In the rows, zero is written as 128.
These are runs of 8 systems, one row a step. Runs of the same system follow the same rule from any start.
run 1, rop, 11 rows:
[[166 108 151 128 173 169 185 136 116 172  93 152 175 158 132 109 126 115
  128  57]
 [160  92 136  70 162  86 157 135 102 176 133 180  85 109 131 116 104 171
  129 116]
 [131 115 200 123 124  60 122  89 129 101 120 166 101 120 116 111 164 131
  108 163]
 [141  80 148 135 141 157 140  94 163  93 136 132 150 104 134 121 181  54
  131 119]
 [157 110  79  84 141 114 145 171 166 127 162 111 121  89 126 159 118  91
  114 119]
 [ 88 156 113 115 115  71 121 153 166  80 134 117 115 130 153 132  97 158
   96 157]
 [ 98 150 119 167  99 179 122 105 155  83 101 122 133 106 125  83 122 137
  146 144]
 [155 123 126 143 114 186 146 170 142 149 126  94 138 125  68 134 119 134
  139 107]
 [104  93 130 116 127 119 146 168  92 154 148 107 136 166 141 136 107 186
  106 127]
 [ 95 119 124 125 121 120 110  93  77 144 115 137 117 126 123  99 136 148
  151 176]
 [133 130 148 152 151 138 111 102 124 130 130 115 118 140  80 159 165  94
  159 130]]
run 2, mipad, 11 rows:
[[133 147 134 147 128 155 130 115 103 105  99 174 140 125 110 159 143 134
  130 135]
 [135 104 142 156 151 139 141 101 103 120 106 107 148 135 166 134 103 129
  129  93]
 [154 144 134 115 143 101 129 127 141 169 109 100 116 120 118  79 120 121
  117 106]
 [132 148 133 104 138 106 148 146 145 118 119 179 101 137  99 124 163 129
  114 136]
 [125  92 124 138 124 147 153 108 110  82 137 155 115 117 150 151 129 121
  152 130]
 [149 100 152 144 126 116 125 120 145 135 138  73 141 114 129 126  95 111
  136 112]
 [118 149 122 101 133  97 126 166 174 145 143 115 116 139 119 105 140 138
   92 124]
 [103 133  94 109 106 149 136 138 122 105 134 175 109 118 117 130 145 139
  146 161]
 [125  93 152 161 123 155 121 107 112 108 131 113 160 124 119 171 104 125
  158 135]
 [125 122 137 136 144 118 110 138 136 161 137  61 137 143 152 112 117 141
   99  97]
 [125 170  93  92 113 113 121 155 127 161 116 148 113 125 104  92 150 129
  114 148]]
run 3, Rafi:
[[100 135 125 101  96  92  99 158 160 152 197 141 119 163 184 123 128 139
  122 117]
 [104 174 112 138  90 169  86 110 130 127 133 199 149 116 125 140 119 140
  170 157]
 [135 107 157 171 161 165 118 107 115 129 115 109 158 121 104 181  70 157
  164 112]
 [138  92 131 126 132 116 112 125 118 173 149  71 106 115 186  95 104 161
  105  82]
 [125 183 128 100 100 115  79 131 151 175 118 158 145 110 120  69 154 133
   95 146]
 [123 139 153 138 180 152 134 102 112 114  81 190 170 128  98 162 145 140
  122 136]
 [160  70 121 144 163 132 152  94  87 105 113  78  90  85 144 145 121 118
  125 104]
 [155 146 129 105 104  69 116 151 176 148 142  72 125 116 136  86 135  89
   80 123]
 [101 170 114  98 138 131 146 154 162 116 119 213 161 160 135 118 164 117
  109 133]
 [138 114 105 149 145 180 163 106 102  75 100 163  94  98  91 165 119 135
  178 138]
 [156  87 166 157 116 103 147 140 143 115 143  33 111 132 116 130  89 126
  127 106]]
run 4, tov:
[[134 118  71 118 119 184 126 111  88 116 128 187 153  96 160 164 138  96
  148 133]
 [152 149 118 133 139  82 138 140 151 103 126 112 137 128 132 183  43 107
  158 119]
 [102 146 137 133 122 107 139 140 185 123 148 113  87 166 172  63 122 144
  131  88]
 [128 134 117 110  79 181 133 131 135 145 124 177 119  97  82  69 167 127
  153 157]
 [137 101 174 133 145 142 147 142 126 119 123 162 180 132  72 193  96 155
  137 146]
 [118  87 153 138 141 107 100 120 118 160 156  68 127 132 177 127  87 178
  109  98]
 [137 142 126 111 109  93  95 116 137 155 131  85 102 105 102  77 184  82
  105 154]
 [100 137 123 125 163 147 135 132 132  92 120 184 160 150 113 173 191 109
  105 148]
 [123 126  83 145 135 156 106 114  95 113 123 126 148  99 186 177  64 156
  134 115]
 [157 167 127 146 115  76 128 133 158 126 109  52 106 134 121  98  85  94
  140 112]
 [ 98 142 126 119 137 152 169 157 163 124 128 156 105 175 121  70 192 129
  120 109]]
run 5, dozup, 11 rows:
[[155 146 117 137  93 128  60 102 101 140 146 121 124  79 127 174 134 101
  134 141]
 [120 145 165 141 161  89 107 121 180 122 141 109 170 157 162 152  90 117
  114 100]
 [116 133  66  97 142 154 130 129 144 143 133 155 110  96 178  85 121 140
  126 105]
 [145 182 130 145 107 147  95 139 143 115 100 134 135  87  78 151 125 150
  101 145]
 [120  91 175 150 160 132 166 120 130 107 104 122 162 151 150 118  96 165
  108 102]
 [136 107 100 102 105 139 137 120 101 167 116 110 102  90 119  48 143 127
  132 142]
 [137 148 166 116 138  87 121 147 148 124 125 138 134 136  58 157 163 120
   95 160]
 [107  68 124 125 163 126 170 113  97  92 138 144 134 147 180 154 137 119
  125 122]
 [134 143  82 135  95 133  93 110 117 134 134  74 107  90 119 116 128  83
  158 148]
 [124 163 151 132 156  97 132 168 199 118 144 116 131 173 105 156 126 121
  116 102]
 [109 110  78 115 115 170 163 144 106 107 138 175 113 135 185 122 126 150
  134 110]]
run 6, Rafi, 11 rows:
[[103 158 103 157  69 152  97 140  85 137 126  94 135 143 114 140  97 152
  158 157]
 [ 93 140 143 143 160 112 103 129 105 171 127  95 154 181 123 140  90 159
  151 125]
 [116 136 122 134 139 127  86 101  89 172 144 133  91 141 164 123 150 152
  139 103]
 [157 175 147 141 101 110  75 106  97 157 110 137 145 112 122 145 128 114
  119 133]
 [142 130 144 126 169 103 126 107 109 146 108 146 174 141 159 151 103 115
  116 109]
 [155 126 108 108 151 115 119 102 133 141 132 147  92  87 156 115 122 113
  135 103]
 [167 157 166 130 113 110 116 126 175 123 124 149 137 101 114 123 125 113
  106 114]
 [137 107 136 121 135 150 168 127 132 112 112 164 162 127 154 112 123 123
  116 108]
 [147 103 108 106 135 146 152 130 138 130 123 127 104  79  94 104 123 128
  142 136]
 [129 112 169 122 129 112 137 148 168 116 137 117 129 129 101 121 136 146
   98 133]
 [100 101 115 123 116 152 145 129 117 108 133 136 137 132 151 106 161 126
  113 138]]
run 7, mipad (11 x 20):
[[105 108 144 117 146  97  92  86 105 165 138 123 118 124 132 107 127 141
  145 149]
 [146 132 157 138 115 123  94 110 126 134 137 128 117 118 116 133 186 106
  101 125]
 [142 133  97 121 128 133 132 136 127 102 126 139 146 111 165 153 146  90
   90 117]
 [124 152  99 127 151 115 115 114 148 114 108 120 142  96 132 134  80 114
  140 140]
 [110 157 154 158 141 130 113 119 169 110 116 116 114 136 110 117 115 157
  131 117]
 [133 126 126 139 104 174 157 148 130 124 124 132 115 136 131  93 143 145
  123 101]
 [147 104 125 109 129 140 167 149 108 149 115 143 152 125  96 127 110 127
  140 135]
 [111 101 153 121 164  92 132 122 113 139 133 124 121 146 122 143 118 154
  131 137]
 [124 115 135 131 108 114 112 109 108 134 144 112  96 127 143 105 160 123
  125 129]
 [148 134 124 121 113 126 125 135 137 125 136 130 146 120 116 143 159  77
  116 131]
 [116 136  97 117 158 119 123 137 148 105 136 131 135 122 148 170 113 117
  118 127]]
run 8, tef, 11 rows:
[[138 150 135 129 132  91 109 143 163 121 128  86 124 113  84 142 125 112
  112 148]
 [ 98 120 109 145 124 142 154 150 122  78 128 105 106 151 148 140 139 150
  108 126]
 [138 134  93 134 103 162 131 125 110 131 119 124 113 103  97 118 118 113
  172 143]
 [128 153 147 146 149 110 118 142 144 134 132 106 131 163  98 167 110 127
  143 118]
 [115 110 119 139 110 145 141 135  96 127 146 120  92 155 162 120 134 160
  131 105]
 [139 151 125 125  95 137 107 117 112 159 126 150 138 124 100 114 143  98
  158 149]
 [110 129 150 135 170 111 123 126 134 124 137 145 148 164 134 176 126 126
  129 117]
 [131 103 112 124 115 135 120 110 100 139 143 128 103 105 179 112 119 144
  130 110]
 [135 169 137 120 107 107  97 127 151 153 121 131 163 123 114 108 132  96
  119 143]
 [103 125 125 127 171 136 147 137 144 104 124 154 140 148 153 149 134 146
  109 110]
 [158 116 116 122 116 149 125 109 115 141 119 135 111  72 134 106 107 141
  137 121]]
run 9, tef, 11 rows:
[[140 105 154 125 129 103 167 165 169  61 139 113 120 131  93 171 159 111
   81 142]
 [116  73  91 129  90 147 171 141 111  65 142 107 102  98 127 139 107 132
  146 162]
 [117 147 114 134 112 113 109 140 174 117 146  76 117 119  72 132 100  99
  179 160]
 [ 92 141 116 157 130 146 125 164 157  94 164  92  89 172 127 171 139 157
  130 109]
 [125 133  91 147  67 191 116 137  79 135 138 134 106 118 119 132 126 148
  169 137]
 [110 159 149 145 139 124  93 123 116 165 126 123 160 166  83 160 104 129
  176 144]
 [ 99 110 133 139 164 131 114 118  99 151 153 116  96 169 170 139 143 167
  133  93]
 [149 150 117 121  85 132  88 104  84 171 128 145 125 108 142 106 160 107
  128 132]
 [116 158 144 126 163  98 117 119 124 132 110 160 188 165 136 164 129 101
  115 137]
 [126 104 104 119 167 128 138 103 113 128 127 143 105 110 195 118 109 145
  127  95]
 [167 169 138 122  99 108  96 120 156 159 115 121 140  92 126  85 121 100
  107 118]]
run 10, dozup:
[[162 141 188 127  90 108 186 146 117 155  89 153 149 191  99  46 184  80
  110 116]
 [146  88 123  63 135 102 194 143  83 143 125 209 143 133  73 146 132  91
  174 181]
 [156  84 145 139 130  83 112  91  87  94 158 110  58  96 108 212 114 119
  164 151]
 [135 121 160 158 114  92  96  99 183 110 180  82 102 151 196 117 151  65
  130  78]
 [115 165  71  83 113 151 120 165 205 144 167 177 164 122 155 113 143  70
  138 118]
 [118 151  88 127 129 166 117 164 144  92 132 164 149  90 102 216  64 186
  135 147]
 [113 105 164 195 119 159 112  99 115 102 118  70 109 119 163 115  67 212
  127  96]
 [122 136 162 126 102 152 114 124 155 194 118 103 140 137 118   4 166 136
  110 109]
 [128 124 136  66 147 124 148 172 118 168 118 200 179 137  63 139 174 141
   91 170]
 [119  75 124 132 156 108 133  91  31  95 113 130 130 109 135 204 110 156
  127 172]
 [128 125 145 167 144  87  85  66 120 133 123  26  94 127 152  96 136  78
  142 117]]
run 11, rop (11 x 20):
[[107  81 131 130 113 100 153 123  92 114 151 108 123 159 170 130  96 136
  151 133]
 [116 142 115 119  93 112 106 110 129 149 147 124 103 127 112  90 140  94
  178 160]
 [114 147 142 138 120 138 111 145 164 121 165 143 142 161 107 175 154 105
  145 127]
 [126 118 109 137 108 149 107 122 112 122 145 131 163 117 180 162  89 127
  136 115]
 [136 171 122 123 121  96  95 125 131 168 106 103 150 115 114 106  87 123
  134 142]
 [ 99 152 153 141 154 143 107 127 165 141 129 142 136 157 128 115 144 158
  123 104]
 [149 112 123 129 118 176 121 119  98 139 123 165 134  91 137 136 137 148
  115 114]
 [156 130 152 122 148  88 134 129 106 150  96 113 152 124  97 140 111 120
  104 138]
 [102 106 141 126 180 113 132 106 145 130 134 118 116 142 157 103 144 138
  123 108]
 [148 130 101 110 114 142 122 121 125 124 135 154  85  84 123 120 166 116
  122 130]
 [144 141 142 132 131 103 148 149 139  94 117 128 147 142 111 169 131 103
  103 137]]
run 12, bofi (11 x 20):
[[146 175  77 104  90 147 167 162 123 151  98 147 112 125  70  77 126  94
  177 149]
 [119 111 189 142 185 115 175 137 144 117 116 161 128 186  94 150  98 177
  154 106]
 [142  75 156 162  79 145  92  79  62 142 154 101 100 100 168 123 123 152
  143 118]
 [158 154 137 100  87 119 113 157 158 173 150 127 146 132  68 107 183  63
  123 146]
 [ 87 103 124  81 204  96 158 144 136 135 147 185 141 175 162 149 135 151
  115 119]
 [123 132 109 142 110 124  69  68  96 107 129 147 102  55 140 158  92 151
  155 163]
 [147 182 163 160 104 131  86 149 203 122 139  90 169 137 101 145 134  89
  106 106]
 [102 109  78 102 154 159 163 159 123 153 135 133 133 151 209  84 134 150
   94  78]
 [136 150  97 106 115 137 143 120  97 119  75 172 105  64  65 106 103 159
  151 184]
 [138 121 231 179 144 102 128 118 159  98 111  97 174 165  96 159 105 134
  111 116]
 [135  72 104 131 114 146 116 110  86 167 153  73 107 117 205  81 159 110
  108  88]]
run 13, tov (11 x 20):
[[132 201 116 135 148 172 100 115 157 151  82 189 162 108 101 108 131 128
  137 118]
 [173 158 150 138 146 148 136 145 141 151  87 150 170 115 119 140  72 161
  106  80]
 [162 119 150 107 141  97 153 143 135 173 103 104 132 117 140  65 100 150
   84  91]
 [148  95 146  89 165 116 153 115 137 147 107 148 112  90  97  75 181 119
   94 133]
 [151  74 143 118 163 146 146 108 118  96 128 168 128  82 131 171 158 129
   96 125]
 [152  86 116 129 121 111 131 119 120  96 147  94 136  93 179 164 101 107
  104 117]
 [112 125  95 113 121  91 144 141 167  93 146  83 104 127 146 106 136  87
  120 143]
 [ 84 137  93 126 121 160 145 138 156  73 135 157 100 127 121 122 156 134
  145 152]
 [120 123 122 160  92 174 135 134 113  93 124 135 134 117 114 156  83 159
  163 140]
 [125 118 152 152 105 122 140 153 126 144 137  69 136 164 111 120  83 142
  151 118]
 [102 120 131 114 122 126 128 147 122 170 146 110 102 163 101  90 166 145
  133 136]]
run 14, bofi (11 x 20):
[[ 65 177  66 121 126 140 136 161 105 138 131 147  47 173 149  91 113 218
  158 122]
 [115 166 168 187  87 200 118 101  98 106  93 187 145 148  69 133 135 158
  186 150]
 [173  99 193 163 139 160 119 118  89 203 124  97 202 165 127 146 109 116
  140  69]
 [163 130 114  75 116  78 109 143  77 228 139 118  83 122 138  76 144 144
  101 117]
 [112 167 166  99 134  68 120 116 142 111 114 225 107 141  97 119 188 130
  107 173]
 [129  97 167 154 173 133 102  55 132  90 132 177 182 113 185 186 128  95
  131 107]
 [189 147  84 120 110 126  78 131 152 156 148  84 124  56 157 148  96  84
  111  92]
 [121 187 104  91 108  89 154 205 202 114 130 144 111 146 134  92 122 149
   77 119]
 [ 80 102 123 143 140 170 170  99 128  64  95 183 136 116 157  88 104 177
  143 142]
 [173  90 163 169 120 180 120 100 127 120 105  82 156  62  68 141  96 117
  152 128]
 [150  98 152 113 120  94 145 185 135 165 151  42 135 163 120 116 141 130
   67 103]]
run 15, luda (11 x 20):
[[104 179 123 126 134  90 123 169 142 113 151 146 106 190 117 190 129 141
  133 131]
 [124 145 103 155  77 151 122 109  70 102 107 154 136 116 165 142  87 148
  152 145]
 [168 137 170 164 120 147 122 107 143 161 108  84 134 124 101  84 103 110
  158  90]
 [122 122 132 108 161 127 161 176 148 160 155 144 110 184 140 125 140 160
  114  76]
 [140 135 115  88 102 120 127 136  81 147 110 203 144  97 117 131 128 152
  110 171]
 [140 105 200 161 150 114 113  63 125 110 102 129 154 115 108 122 134 103
  142 138]
 [128  88 108 124 178 137 137 121 151 125 158 101  91 121 190 124 142 123
  113  67]
 [149 175  87  79 100  93 112 174 160 143 141 149 124  96 116 131 133 113
   90 148]
 [ 88 161 160 152 130 111 127 110 148  74 102 158 173 159 111 146 117 119
  140 171]
 [121  90  99 164 144 193 146  98 116  97 113  95 107  93 163 116  99 149
  149  98]
 [166 135 134 112  97 124 129 175 163 169 142  75 109 113  88  94 136 130
   93 109]]
run 16, luda:
[[129  80 168 109 132  92 114 175 121 187 176  68 136 157 132 144 117 187
   75 106]
 [ 75 152 108  83 122  84  86 115  85 179 133 174 132 148 154  90 163 145
  115 183]
 [138 157 136 159 167 153  81  54 107 115  98 163 115 103  94 169 168  90
  167 137]
 [168 110 137 168 154 121 117 120 126  96 143  74 114 124 184 198 113 114
   94  57]
 [136 180  85  92  96  65 125 168 146 155 128 106 126 132 185  83  86 119
   93 118]
 [107 208 131 127 130 122 143 131 160 113  84 196 131 155  77  97 128 121
  166 155]
 [149  90 149 178 139 206 173 115 102  72 102 153 123 117 122 159 120 160
  142  95]
 [179  66 150 115 101 131 151 147 119 167 134  68 146  92 142  84 109 134
   84  98]
 [ 92 128 139  68 153  73 138 156 165 178 145 146 140 171  99  77 166 118
  119 158]
 [ 95 115 103 113 159 152 124 100 101  86 128 206 107 108 111 180 169 138
  152 171]
 [171  86 154 171 103 140  96  81 117  87 136  75 133  65 140 168 119 100
  117 124]]

Which system made each of these runs?
run 17 (2 x 20):
[[127 118  59 116 157 199 116 140 129 145 147 136 120  93 164 149 129 144
  126  87]
 [179 172 119 117  94  66 138 153 125 109 102 121 104 100 105 143  86 121
  108 146]]
 | tov
run 18 (2 x 20):
[[159 147 124 141 124 159 130 124 132 107 126 170  85 106 124 147 153 132
  128  98]
 [174 127 149 132 110 110 160 144 112 117 108 129 146 134 134 142 110 112
   99 110]]
 | rop
run 19 (2 x 20):
[[ 93 113 120 125 147 123 121  87 153 121 118 125 154 112 157  83  99 120
  152 143]
 [130 134 114 127 147 161 120 134 183 119 142 121  80  94  97 120 146 142
  134 107]]
 | luda
run 20 (2 x 20):
[[100 157 123 111 131 105  95 146 119 151 131 137 129 139  91 148 139 157
  115 167]
 [ 96 129 123 157 117 154 104 103  87 111 130 141 133 148 157 151 154 132
  136 137]]
 | mipad
run 21:
[[112 148 124 162 147 165 125 106 138 120  95 116 158 130 164  95 109 138
  121  95]
 [169 134 113 135 129 163 148 136 109 144  87 111 112  93 103 104 125 139
  109 104]]
 | bofi
run 22, 2 rows:
[[ 98 111 126 128 125 179 146 137 147 120 136 145 136 142 128  94 175 132
  125 121]
 [136  93 114 114 153 155 144 129  95 143 114 144 155 106  98 156 119 135
  139 147]]
 | bofi
run 23 (2 x 20):
[[ 86  93  72  97 138 114 108 115 110  81 162 132 109  96 197 157 182 113
   75 159]
 [127 187  64 135 136 110 120 115 136  66  85 102 128  88 104 160 124  64
  127 173]]
 | rop
run 24:
[[ 99 110  98 128 120 192 134 170 116 171 146 105 141 149 141 106 117 183
  126  99]
 [149 145 129 107 114  90 122 142  83 168 101 110 107 107  54 119 114 153
  129 175]]
 | tov
run 25, 2 rows:
[[ 51 185 116 153 139  93  91 129 138 112 122  60 111 175  88 135 101 157
  162 176]
 [ 92 158 115 181  98 200 118 141 117 129 144 100  99 195 115 117 185 130
  165 102]]
 | mipad
run 26, 2 rows:
[[160 152 118 162 107 133 130 119  98 119  98  78 128 139 121 130 154  67
  125 120]
 [135 147  91 122 141 116 175 167 105 123 118 124 125 184 131 160 116  94
  144 112]]
 | tef
run 27 (2 x 20):
[[107 102 105 131 150 175 105 115 105 137 150 144 129 119 165 158 146 148
  126 108]
 [145 151 109 135 115 126  83 126 120 135 118  93 123  78 113 147 100 143
  112 140]]
 | Rafi
run 28, 2 rows:
[[103 153 122  97 140  66 126 167  96 148 127 134 130 177 113 148 154 147
   83 163]
 [ 93 134 123 144 167 125  91  61  78 132  98 152 134 126 162 127 132 145
  140 143]]
 | tov
run 29, 2 rows:
[[131 168 148 118  90  98  98 101  74 179 109 192 169 148 120 117 107 118
  171 168]
 [132 133 199 151 173 124  95  85 152 158 135 156 166 154 108 154 124 109
  172 101]]
 | rop
run 30 (2 x 20):
[[146 108  72  89 189 101 139 140  92 135 132 115 110 113 162 175 160 101
   79 112]
 [146 168 114 107 110  34 117 123 123 101 109 118 112 107 122 147 119  82
  109 176]]
 | luda
run 31 (2 x 20):
[[128 110 128 127 158 128 162 179 123 119 126  96 188 183 143 175 159  99
   62 105]
 [ 91 136  42 105 112 108 155 142  72 117 111 107 125 134 158 112  86 123
  156 175]]
 | dozup
run 32 (2 x 20):
[[152 128 136 103 148  34 131 127 117 128 126 107  83 124 117 150 121 113
  109 146]
 [103 148 128 130 106  87 121 114 157  77 151 136  95 148 155 119 163  87
  131 147]]
 | mipad
run 33, 2 rows:
[[137 126  88  88  43 159 128 162 126 138 170 176  79  96 126  87 201 126
  112 151]
 [136  93 131 120 115 143 133 129 114  93 136 172 214 102 100 216 105  91
  145 178]]
 | mipad
run 34, 2 rows:
[[124 147  69 141 110 179 102 178 101 138 132  70 148 121 121 176 146 145
   75 123]
 [ 89 178  83 116 127 102 150 161  88 143  80 111 171 181 123 104 102 132
  121 163]]
 | bofi
run 35 (2 x 20):
[[135 108 119 107 156 174 112 134 162 158 107 117 176  57  91  95 126 151
   85 134]
 [152 112 152 122 164 110 138 147 142 110 100 100 135  85  94 151 122 164
   50 130]]
 | tov
run 36 (2 x 20):
[[124 154  73 125  68 132 157 164  94  87 122 124  35 133 135 104 173 150
  103 141]
 [131 116 129 140  96 147 170 134 114  99 112 137 189 156  91 150 109  58
  187 166]]
 | mipad
run 37, 2 rows:
[[139 112 136 109  96 130  84 124 132 132 147 166 190  63 149 165  78 156
  101 156]
 [115 132 160 133 150  65 103 116 190 118 120  61 176 110 130 111  80 116
   96 143]]
 | tov
